(in the rows, 128 means zero)
Named turns come first, each shown by rows before and after it. Which turns, in which order, take the first row of each pair that follows to the second? Write the first one first, as in the answered first pair.
turn val:
[124 122 129 138 127 138 125 121 134 124 119 123 140 127 120 121 138 129
 127 125 138 140 116 123 135 134 121 129]  ->  [134 121 121 138 123 132 124 120 127 124 122 129 136 125 121 121 124 125
 126 136 141 141 128 120 134 132 110 131]
[156  90 157 141  83 164 123 121 129 124  68 129 146 138 100 160 134 128
 177 120  99 192 127 151 123 132 119 133]  ->  [173  89 151 137  84 153 121 121 120 124  77 135 141 140 104 158 116 121
 176 133 107 193 145 148 117 134 107 138]
[107 123 113 146 139 118 109 127 123  97 125 144 170 128 134 137 144 134
 130 140 130 141  88 139 137 143 106 132]  ->  [136 117  97 131 142  99 118 121 100 103 141 153 146 130 136 136 107 123
 126 155 132 136 137 132 127 142  93 137]
turn tonaz:
[145 101 114 110 131 112 161 126  74 138 173 159  77 148 119 158  76 132
  95 135 142 127 189 147 106 129 152 138]  ->  [ 73 117 154 138 132 159 155 136 127 131 143 129 117 149 112 154 176 163
 104  82 122 129  81 168 131 127 195 123]
[159 136 112 126 103 139 146 115  83 117 124 109 165 108 135 121 125 104
 120 125 138 142 160 131 125 178 115 174]  ->  [145 138 126 127 109 161 158 113  93 126 128  88 143 127 126 114 157 114
 121  82 118 132 156 135 127 172 137 158]
[126 157 141  96 178 107 147 138 104  92 134 102  98 172  82 141 163 151
  55  89 145 171 152 149 113 163 111 108]  ->  [106 158 141 116 168 104 118 146 120  70 113 117 153 141  91 150 169 150
  64 122 164 190  87 154 126 170  94 123]
[ 90 160 151 121 122 122 124 148 114 145 141 173 129 130 142  72 116 174
 143 105 122 139  87 125 118 157 167 110]  ->  [110 152 133 118 116 102 117 145 100 136 146 194 137 119 150  79  80 161
 142 140 136 146 107 117 114 159 145 127]
turn fufa:
[158 146 130 108  86 112 134 130 119 143 115 121  88 120 144 123 101 108
 138 144 140 123 184  93 110 123 152 134]  ->  [159 136 114 109 117 102 140 121  95 132 137 131  91 147 138 131  96 115
 115 141 129 127 198  99 110 135 131 131]
[117 142 153 171 141 144 113 124 175  98 110 148 161 153 141 147 144  83
 138 139 166 130 127 132 157 147 130 166]  ->  [120 138 146 172 150 141 114 120 166  94 119 152 160 161 134 149 145  84
 126 139 164 129 133 135 156 154 119 166]
[196 135 138  95 135 116 151 137 117 172  76 117  91 133 138 142  42 111
 173 135 155 153 138  87 109 128 133 164]  ->  [198 121 118  98 178 108 165 125  86 155 113 125  92 173 127 155  45 121
 137 119 136 155 155 102 109 150 108 152]
Then:
Each pair is two turns apart.
[137 133 131 120 106 128 126 129 132 141 120 117 125 115 133 130 115 132
 148 133 136 115 139 129 122 120 145 133]  ->  [135 121 118 124 138 121 138 122 107 128 148 125 128 143 124 139 116 138
 125 123 126 117 153 138 123 135 127 129] => fufa, fufa
[143 130 128 119  96 121 132 141 131 156 124 118  95 121 131 108 106 115
 151 143 138 115 152 110 120 119 137 128]  ->  [136 121 114 120 139 119 150 131 110 144 161 124  93 158 122 119 118 126
 119 119 119 117 165 123 122 137 119 114] => fufa, fufa
[ 95 138 129 144 127 121 132 111 171 111 115 102 174 126 110 137 148 160
 133 120 127 166  56 141 153 132 141 129]  ->  [155 128 110 107 134  97 169 102 124 138 154 101  83 157 106 130  89 142
 121 111 114 139 190 122 124 127 135 121] => val, tonaz
[144 138 117 141 146 138  76 115 140  88 105 131 178 112 145 126 121 104
 128 160 100 140 108 126 140 132 112 161]  ->  [152 128 104 133 176 133  97 106 117  87 138 132 161 145 138 128 115 105
 105 144  87 134 145 131 134 144  98 152] => fufa, val
[124 142 157 121 116 153 138 128 163 146 107 108  97 119 125 127 153 135
 149  98 116 127 115 117 130 113 176 112]  ->  [168 133 131 104 116 123 136 122 132 151 125 132  76 119 130 132  93 116
 145 136 130 126 177 105 118 116 148 121] => tonaz, tonaz
[106 142 143 100  62 151 111 138 191 132 147 152 111 120 141 146 137  94
 183 112 125 116 127 114 141 143 127 100]  ->  [123 137 133  95  61 139 112 139 179 133 152 160 103 121 141 148 114  88
 182 130 128 112 154 104 137 146 117 105] => val, val
[100 135 142 121 170 102 174 123 138 166 153 106 126 133 111 132 166 124
 122 114 119 135  89 140 134 127 156 107]  ->  [139 128 118 110 167  76 175 118 108 169 169 120 106 132 116 137 113 106
 116 142 132 133 145 129 123 127 131 117] => tonaz, tonaz
[120 135 126 140 127 136 108 132 141  99 125 121 157 127 127 143 145 133
 130 147 137 138  81 149 139 115 123 134]  ->  [121 133 118 141 133 134 110 128 135  97 134 127 159 134 123 145 144 135
 123 145 136 139  87 152 141 124 113 132] => fufa, fufa
[159 124 144 102 108 125 140 123 120 155 120 108  59 122 124 117 101 117
 138 111 133 122 173 112 118 100 145 117]  ->  [157 119 133 121  93 108  99 127 129 129  98 140 123  84 134 130  83 105
 148 170 163 146 121 112 125 108 116 142] => tonaz, tonaz
[ 97 126 143 141 141 151 117 139 125 111 113 117 174 122 128 116 171 143
 114 121 116 145  73 143 150 124 137 113]  ->  [151 119 115 128 117 113 106 138  98 115 110 142 157  93 142 117  91 114
 129 186 143 145 134 121 134 119 103 139] => fufa, val
[139 118 145 135 109 124 114 134 124 126 106 129 144 111 130 115 129 119
 145 133 140 129 125 130 144 123 135 137]  ->  [132 107 131 136 144 120 125 123 104 114 132 131 147 141 122 125 138 131
 119 115 127 129 137 142 145 139 121 127] => fufa, fufa
[114 129 129 128 155 130 136 148 107 133 163 140 113 164 106 110 159 149
 138 118 117 121 163 154  99 119 102 117]  ->  [127 125 115 138 149 111 114 149 102 121 153 160 140 142 114 117 132 139
 143 159 137 131 158 154 102 124  78 133] => tonaz, tonaz
[115 128 154 133 137 151 135 128 127 102 133 123 137 135 141 132 156 150
 113  98 122 136 105 135 129 142 156 118]  ->  [145 128 145 128 102 131 115 131 128 105 115 141 142  94 156 129 106 127
 134 154 151 140 124 116 123 134 145 139] => fufa, val
[ 99 131 134 135 125 139 108 124 137 121 106 137 167 115 136 138 142 141
 131 147 120 137  82 131 134 123 126 129]  ->  [137 119 111 122 133 113 116 115 104 123 131 155 140 122 135 139  94 126
 121 168 127 136 142 126 120 128 102 136] => fufa, val
[124 108 133 117 129 140 135 131 152 137 141 125 104 152 133 125 139 135
 121  89 104 135 151 125 104 124 120 121]  ->  [123 117 141 124  96 137 110 140 173 132 108 132 131 110 145 129 129 126
 146 127 127 143 118 121 110 116 122 138] => fufa, tonaz
[144 141 119 138 116 122 124 135 116 108 117 134 122 114 120 114  97 125
 128 156 133 139 116 133 133 131 129 129]  ->  [127 137 120 137 141 132 144 131 106 110 135 123 114 145 108 118 123 140
 110 119 113 136 119 140 134 139 137 115] => fufa, tonaz
[131  88 101 130 186 107 176 129  95 114 158 160 117 187 148 155  83 144
  69 145  76 132 159 151 131 135  72 112]  ->  [104  93 105 152 173 112 144 138 117  90 131 174 183 157 152 164 105 148
  78 172  95 152  80 160 145 138  62 125] => tonaz, tonaz
[147 118  87 125 144 109 146 146 122 127 117 126 139 169 104 148 148 139
  92 127 151 154 143 163 126 128 191 112]  ->  [149 123  91 131 115 105 127 154 136 127  93 133 158 137 116 148 135 129
 109 160 171 162 121 153 126 120 187 126] => fufa, tonaz
